In the rows, zero is written as 128.
One turn moves each row of this set onto another row. After a few examples, where does it send each row asked below?
riso: [145 143 137 145 109 145 139 154 141 145 136 151 120 125 133 145 159  91
 141 104 122 159 162 138 123 145 137 117 126 123]
lasod: [127  89 118 130 122 109 157 122 124  96 119 113  99 123 141 176 139 129
 136 130 154 128 155 128 141 116 121 146 157 152]
ladog: [121 117 126 150 139 105 104 160  99 116 135 138 143 137 137 137 158 141
 121 162 131 134 144 140 111 135 116 137 123 105]
kor: [115 125 138 125 119 137 149 148 132 134 136 134 133 151 119 123 158  96
 153  85 120 160 128 131 106 127 132 147 102 132]
riti: [128 128 166 120 110 100 129 131 133  97 128 134 147 135 151 130 115 148
 129 125 115 139 122 117 147 103 144  99 174 106]
rar: [133 122 124 133 132  97 106 160 104 102 119 137 151 122 133 139 149 128
 120 157 133 109 131 155 109 126 128 130 117 114]
dubub: [128 135 148 132 114 147 156 152 138 135 130 137 131 127 137 125 155 111
 152  74 144 162 142 128 125 120 143 157 122 137]
Gaf: [ 99 133 127 114 134 136 133 116 171 105  94 128 124 143 138 120 133 100
 120 139 138 123 102 128 120 134  93 147 154 132]
gufo: [150 130 133 146 100 145 138 149 140 139 136 152 123 125 132 150 167  91
 146 109 120 161 159 129 116 142 137 113 131 125]
zag: [120  87 130 133 121 111 145 121 108 105 121 105  98 127 135 177 154 140
 134 125 146 130 147 109 144 121 126 140 151 147]
gubu: [ 93 128 147 112 133 120 141 103 152 105  95 124 118 146 127 135 141 103
 110 134 129 132  93 140 124 136  91 124 149 139]
bobib: [ 88 128 130 126 127 137 132 114 168 103 101 126 116 148 125 129 134 123
 111 147 143 153 103 144 113 144  95 135 137 127]
bab: [126 127 150 132 115 148 154 143 137 133 130 139 139 132 145 130 156 114
 155  73 139 167 135 114 120 117 144 152 127 139]
vumuf: [122  86 111 134 124 104 164 116 127  94 117 115  99 128 135 162 153 138
 134 125 135 127 152 109 146 116 128 157 148 137]
Deva: [115 131 138 123 117 136 152 147 141 139 134 135 130 149 124 122 147  97
 146  80 128 164 134 137 118 130 136 147  99 131]
Viku: [132 119 134 134 118  90  98 154 104 104 127 141 159 133 133 141 162 122
 114 151 127 116 128 149 114 122 115 122 133 115]
dup: [113 127 167 122 120 121 128 143 143 105 139 135 136 131 144 118 101 154
 151 140 129 149 130 116 137 117 136 112 178 102]
Mab: [132 135 155 145 112 148 153 156 162 138 129 158 117 125 131 137 145 114
 140  93 110 159 149 143 128 140 142 106 124 124]
Kiro: [ 89 128 150 114 134 137 121 120 157 111  93 117 120 148 136 129 127 108
 116 133 136 126  94 132 117 140  92 125 148 139]
kov: [127 118 115 143 132 107  99 154 120 112 115 144 155 123 146 148 161 143
 121 154 113 111 131 151 111 133 127 138 129 112]
Lini: [131 136 156 150 113 156 152 151 164 131 125 161 120 132 130 137 153 112
 134  97 105 156 142 134 119 136 139 101 126 120]
ses: [129 129 165 117 110 116 121 134 141  98 132 123 130 133 138 136 102 143
 136 127 133 135 125 103 148 104 145  96 171 106]
Led: [ 96 137 135 114 141 131 145 109 155 104  87 122 111 141 140 127 127 109
 112 141 135 128 103 147 120 141 102 128 144 136]
baf: [121  92 132 131 112 106 153 114 119  98 117 113 107 129 145 176 163 131
 129 120 144 135 145 125 144 113 112 146 169 155]
Dufe: [131 133 152 116 117 109 129 138 138  99 128 128 141 137 160 129  91 146
 135 129 128 138 130 123 141 105 150 106 169 107]
dek: [132 134 148 114 127 112 127 127 147 105 139 134 138 133 140 142 100 136
 149 138 116 133 126 112 148 108 150 107 173  96]
rul: [125 113 125 142 116 107  89 159 107 107 113 129 146 131 135 143 164 137
 106 150 127 115 129 143 110 133 119 126 119 116]
Gom: [122 107 125 139 116 123 154 119 124  91 130 110  91 125 126 169 155 142
 140 135 157 149 152 121 139 114 123 153 162 133]

ses moves to Kiro
baf moves to riti
kor moves to gufo
Where do these go?
kov moves to vumuf
ladog moves to Gom
rar moves to lasod
riso moves to dubub

One turn moves each row of this set onto another row. After a few examples, where does it send each row asked below?
samak: [136 141 102 123 113 111 132 136 158 114 129 134 160 153 135 130 139 130
 114 127 128 147 126 147  77 134 116 123 135  88]
Geter: [126 130 119 111 108 116 146 124 146  98 127 125 165 141 141 133 131 127
 113 115 111 134 152 150  85 139 120 132 144  89]
nor: [103 106 118  98  82 138 134 150 164 125 131  93 117 115 140 138 124 129
 148 121 110 136 123 145 113 125 139 135 159 125]
fonaz: [ 99 115 105 110 103 125 120 147 168 132 116  91 103 130 142 134 126 127
 140 120 101 143  90 143 105 129 143 136 156 123]
rir: [147 112 104 148 133  83 151 150 122 114 109 133 113 104  99 134 141 117
 123 152 124 148 143 145 102 114 111 145 124 146]
Ziso: [105 131 123 143 145 101 121 108 148 140 147 123 142 133 129 151 132 152
 119 137 129 138 124 132 115 137 128 159 173 150]
Nune: [136 152 141 104 169 137 145 149 149 119 136 116 129 115 138 118 113 113
 146 125 103 157 110 159  86 153 118 112 131 145]
kekoz: [118 134 137 134 106 148 119 151 143 131 146 137 116 134 136 119  97 126
 131  87 124 144 120 136 109 117 123 148 151 126]
gigud: [ 92 134 137 139 122 103 135 110 150 137 151 121 146 116 125 162 134 146
 123 131 108 129 145 141 129 139 129 151 156 142]
Miluv: [132 119 115 114 109  98 165 144 141 121 126 116 141 148 142 146 123 150
 142 132  92 118 136 127 109 158 108 148 147  95]
lufeb: [108 124 164  96 131 128 123 143 144 122 145 104 106 104 131 135 121 114
  91 173 119 134 117 168 117 111 119 121 131 121]
Neke: [111 122 118 113 133 102 134 158 101 124  95 124  91 123 135 106 135 143
 152 146 123 156 112 119 124 101 110 146 120 118]
Limap: [142 154 149  91 152 119 137 138 111 138 144 117 171  99 131 119 124 141
 113 152 123 129 132 129 130 124 111 121 140  97]
Daga: [119 134 142  92 127 127 144 173 133 124  96  93 121 111 135 118 133 149
 127 138  95 152 133 132 127 115  93 120 111  93]
Kegi: [156 145 122 122 108 112 150 153 129 107 120 105 136 101 131 126  87 106
  89 148 118 139 121 162 127 128 108 129 164 124]
raf: [104 106 120  85 142 102 146 122 117 114 139 121 106  99 102 112 134 127
 112 165 131 123 116 140 107 113 148 154 140 139]
Pevu: [141 139 113 130 113 103 134 136 114 110 126 121 110  99  93 107 118  86
  97 124 115 129 100 153 107 113 143 127 137 120]
Zelav: [133 114 106 139 123  87 154 145 120 118 106 136 123 106  97 138 135 123
 123 153 133 153 150 148 102 109 108 151 111 133]
Mer: [100 124 126 109 121 103 143 149  95 124 106 131  93 125 133 107 120 140
 149 149 125 148 108 125 128 104 112 153 118 115]
gisi: [132 114 130 117 146  90 154 146 148 116 108  93 126  99 127 146 149 129
  91 163  99 134 144 153 110 136  85 136 143 145]
sek: [107 129 133 121  84 138 113 141 140 142 137 111 122 126 140 133 100 128
 119  94 121 131 132 136 115 121 106 156 156 113]
dis: [118 141 151 121 138 115 134 147 110 140 113  89 137  86 142 117 124 130
 131 118  92 140 120 128 143 119  96 130 167 152]
misom: [129 181 129 118 164 140 151 149 158 115 123 118 125 115 124 127 121 136
 114 115 123 171 126 155 118 148 114 139 126 145]
remu: [109 129 135 104 147 120 126 136 161 148 160 133 140 114 138 140 180 127
 129 114 106 117 117 136  98 136 136 140 131 129]
Meza: [143 142 122  99 173 140 137 146 165 144 132  92 121  98 104 136 107 138
 127 122 115 150 124 141 104 159 119 133 128 139]
sotat: [125 118 134 134 135  92 118 122  89 156 120 117 131 100 113 122 151 109
 137 118 127 129 116 122 105 109  92 137 132 133]
kese: [134 132 127 142 138  89 113 127  89 154 122 117 128  99 110 113 145 113
 138 120 123 133 107 116 115 111 102 128 142 134]
Mozu: [137 147  98  88 125  97 151 133 101 130 116 115 137 106 109 107 154 127
 111 132 135 119  99 119 128 125 127 144 129  91]
ziko: [128 133 119 129 105 104 143 131 109 109 114 112 115 101  97 113 129  81
 110 116 111 132  98 158 106 109 138 127 136 123]
pebev: [124 161 137 113 170 120 129 133 138 131 121  88 109 148 133 127 104 135
 117 136 107 153  95 147  94 155  95 140 148 129]
res: [133 151 102  87 142  98 131 132 102 130 120 122 131 108 112  98 149 134
 109 139 132 125 102 116 123 119 132 138 125  86]
Masev: [100 139 142 102 121 118 132 129 146 139 155 121 147 122 158 151 181 129
 124 125 117 114 125 143 118 132 126 150 148 123]
Pori: [108 108 121  91 151 105 135 134 125 109 134 127  91 101 109 112 141 123
 105 166 128 130 119 144 105 108 149 152 129 137]
Sil: [137 182 116 113 150 118 136 158 156 149 123  95 124 127 136 148 130 126
 130 150 116 158  86 159 113 152 110 133 129 122]
luv: [143 126  98 121 135 106 168 153 151 117 116 127 134 140 131 139 123 155
 135 113  94 128 131 121 113 159 128 161 143 107]
Bolo: [140 159 115  97 157 132 119 151 152 148 131  96 132 124 138 125 125 132
 118 139 145 159 110 147  84 142  83 140 151 143]

fonaz moves to luv
pebev moves to misom
Where do these go?
gigud moves to sek
kese moves to Pevu
Kegi moves to Limap
Mozu moves to raf

One turn moves each row of this set onto another row. After a few examples, where does it send each row asked below?
povus: [101 140 177 113 154 126 146 130 101 104 147 129 126 121 124 148 114 120
 158 108 149  98 103 129 133 113 150]
bez: [162 111 149 102 122 129 158 129 100 104 116 115 148 149 108 122 116 107
 133  78 154 122 137 126 166 146 166]
giruf: [159 114 130 102 116 126 146 133 109 114 115 110 142 149 117 121 117 110
 132  86 151 107 117 107 158 146 135]
rasik: [122 131 127 124 107 119 124 140 125 127 143 124  98 135 150 141 103 137
 118 111 154 146 112 144 114 144 165]
doma: [ 98 104 144  93 124 131 156 131  87  88 118 138  98 123 153 146 142 131
 129 139 126 110 108 143 148 126 171]
Pese: [132 107 145 124 135  98 141 137  97  74 108 128 157 119 139 115 134 119
 147 117 104 125 173 111 166 117 152]
tirek: [ 79  96 121 109 126 106 155 141 108  91 119 128 137 143 148 126 138 104
 118 114 128 109 116 106 147 116 176]
peb: [151 118 137 105 123  80 146 127 106 121 114 114 123 127 101  84 141 127
 160 111 139 122 155 127 140 106 140]
musag: [120 122 178 132 133 101 166 146 103 127 151 139 147 126 147 128 137 114
 139 124 163 143 121 134 106 120 119]
kinil: [128 114 128  95 125  93 106 131 146 123 101 133 139 142 135 115 120 127
 134  97 123 140 153 111 116 138 154]
Nida: [144 107 147 100 112 138 122 141 111 103 134 148 109 130 109 149 113 129
 123 102 114 143 162 105 144 117 141]
Dudid: [136 113 134 138 127  74 154 123 116 107 151 137 131 123 134 128 132 148
 137 106 142 170 115 141 114 123 193]
Kevef: [110  92 156 106 126 108 148 130 123  89 138 126 158 119 161 144 115 138
 141  89 149 113  91 128 133 154 151]
kep: [134 117 131 124 155 106 164 127  80  97 117 109 140 123 163 102 110 126
 159 125 148 130 111 160 148 135 178]
rito: [108  95 151  94 142 113 138 130 107 133 133 153 105 105 144 124 114 148
 145 151 127 134 122 137 115 102 138]
nofo: [139 120 145 115 114 151 127 135 136  86 157 143 132 116 100 119 132 136
 116 111 141 146 135 133 138 145 150]
tunos: [135 125 163 144 136 114 140 130 128 114 165 143 146 115 124 112 150 131
 133 130 168 127 116 145 129 141 140]
sugu: [112 126 155  74 127 149 136 119 107 103 119 131 102 109 162 124 133 129
 140 126 120 146 116 161 134 135 158]
bep: [105 107 124 110 122  95 119 129 138 121  99 131 154 156 132 115 120 114
 120  96 121 124 137 107 129 125 164]
sive: [136 128 173 131 117  84 171 142  99 101 149 122 115  86 145 133 133 139
 156 126 155 129 151 147 142 116 143]
nifu: [146 112 143  97 123 125 143 145  91 115 118 137 104 134 123 151 112 130
 132 109 122 132 164  95 137 109 124]
Tamo: [106 112 150  96 124 106 173 141 114 157 108 141 134 140 130 122 125 117
 123 147 137 149 159 136 135 129 174]
nemur: [107 109 174  97 149 128 164 109  98  93 135 135 126 135 150 137 129 104
 159  96 150 120 114 156 112 128 144]
Felo: [125 127 150 106 128 102 159 135 104 129 107 131 138 107 164 146 112 135
 131 147 117 160 124 141 146 145 195]
Rupev: [108 134 168 131 138 119 142 136 103  89 144 118 144  97 114 126 112 114
 151 128 109 115 144 101 151 105 150]
Pum: [139 114 147 102 122  93 157 131 107 141 107 133 120 136  98  95 139 117
 134 121 147 127 166 131 142  95 153]
lenon: [132 137 151 116 113 105 152 130  96 109 126  97 126 101 159 115 119 139
 151 123  97 163 109 141 141 122 181]
nulu: [150 114 143 109 133 105 185 117 114 100 134 131 137 136 108 123 116 118
 151  86 148 156 144 154 138 128 198]
Sazig: [149  95 136 113 137 100 150 132  96  74  95 122 147 134 157 126 131 120
 148 106 117 126 174 115 147 140 153]
Zat: [135 115 135 143 101  90 154 146 118 112 154 121 137 123 162 119 139 123
 122 112 135 160  91 124 120 120 157]

tunos moves to Dudid
kep moves to rito
Where do these go?
bez moves to Pum
Rupev moves to nofo
musag moves to Zat
peb moves to kinil

